[[-0.32 -0.24  2.18 -1.64  0.72  7.92]
 [ 0.00  0.48 -0.48 -0.97  0.48  6.17]
 [-0.94  0.40 -0.04 -1.16  0.55  6.91]]
=>
[[ 6.91  0.55 -1.16 -0.04  0.40 -0.94]
 [ 6.17  0.48 -0.97 -0.48  0.48  0.00]
 [ 7.92  0.72 -1.64  2.18 -0.24 -0.32]]

[[ 3.32 -5.30  5.27]
 [ 3.14 -5.44  5.50]
 [ 3.15 -5.36  5.16]
 [ 2.53 -3.80  1.94]
 [ 0.60 -1.36 -1.32]
 [ 1.91 -3.09  0.74]
 [-1.07  0.55  1.45]
 [ 2.15 -4.05  4.24]
 [-3.23  5.48 -5.61]
 [-0.10  1.62  1.98]
 [-2.20  4.56 -3.64]
 [-2.89  5.29 -3.63]]
=>
[[-3.63  5.29 -2.89]
 [-3.64  4.56 -2.20]
 [ 1.98  1.62 -0.10]
 [-5.61  5.48 -3.23]
 [ 4.24 -4.05  2.15]
 [ 1.45  0.55 -1.07]
 [ 0.74 -3.09  1.91]
 [-1.32 -1.36  0.60]
 [ 1.94 -3.80  2.53]
 [ 5.16 -5.36  3.15]
 [ 5.50 -5.44  3.14]
 [ 5.27 -5.30  3.32]]

[[-7.10 -7.23]
 [-7.31 -7.47]]
=>
[[-7.47 -7.31]
 [-7.23 -7.10]]

[[ 5.49  7.08  6.00 -2.80]
 [-0.40 -3.11 -2.32  6.95]
 [ 2.93  1.39  1.13  2.77]]
=>
[[ 2.77  1.13  1.39  2.93]
 [ 6.95 -2.32 -3.11 -0.40]
 [-2.80  6.00  7.08  5.49]]

[[ 1.86 -0.70  3.30  1.27]
 [ 1.86 -5.89  3.30  0.00]
 [-1.36 -4.48 -2.15 -2.79]
 [-1.03  4.58  0.68  1.02]
 [-1.65  5.02  1.99  1.27]
 [-1.48  0.29 -3.78 -1.86]
 [-1.52  0.66 -7.25 -3.51]
 [-0.42 -5.39 -4.96 -3.87]
 [-1.34  5.02  0.46  0.67]
 [-1.10 -4.68 -5.90 -4.35]]
=>
[[-4.35 -5.90 -4.68 -1.10]
 [ 0.67  0.46  5.02 -1.34]
 [-3.87 -4.96 -5.39 -0.42]
 [-3.51 -7.25  0.66 -1.52]
 [-1.86 -3.78  0.29 -1.48]
 [ 1.27  1.99  5.02 -1.65]
 [ 1.02  0.68  4.58 -1.03]
 [-2.79 -2.15 -4.48 -1.36]
 [ 0.00  3.30 -5.89  1.86]
 [ 1.27  3.30 -0.70  1.86]]

[[ 3.27 -4.93]
 [ 2.64  1.07]
 [ 2.64 -3.09]
 [ 3.06  2.39]
 [ 2.11  0.27]
 [ 7.58  3.72]
 [ 1.97  0.27]
 [ 2.64 -1.00]
 [ 2.64  0.27]
 [ 2.73 -4.56]]
=>
[[-4.56  2.73]
 [ 0.27  2.64]
 [-1.00  2.64]
 [ 0.27  1.97]
 [ 3.72  7.58]
 [ 0.27  2.11]
 [ 2.39  3.06]
 [-3.09  2.64]
 [ 1.07  2.64]
 [-4.93  3.27]]

[[ 4.87  0.35 -0.17  5.00 -1.81 -1.68 -1.87]
 [-3.13  1.16  1.69 -2.13  6.13  6.35  2.98]
 [ 5.01  5.59  5.40  3.27 -1.73 -2.02 -1.69]
 [ 1.95  3.87  3.98  1.05  1.43  1.31  1.90]]
=>
[[ 1.90  1.31  1.43  1.05  3.98  3.87  1.95]
 [-1.69 -2.02 -1.73  3.27  5.40  5.59  5.01]
 [ 2.98  6.35  6.13 -2.13  1.69  1.16 -3.13]
 [-1.87 -1.68 -1.81  5.00 -0.17  0.35  4.87]]
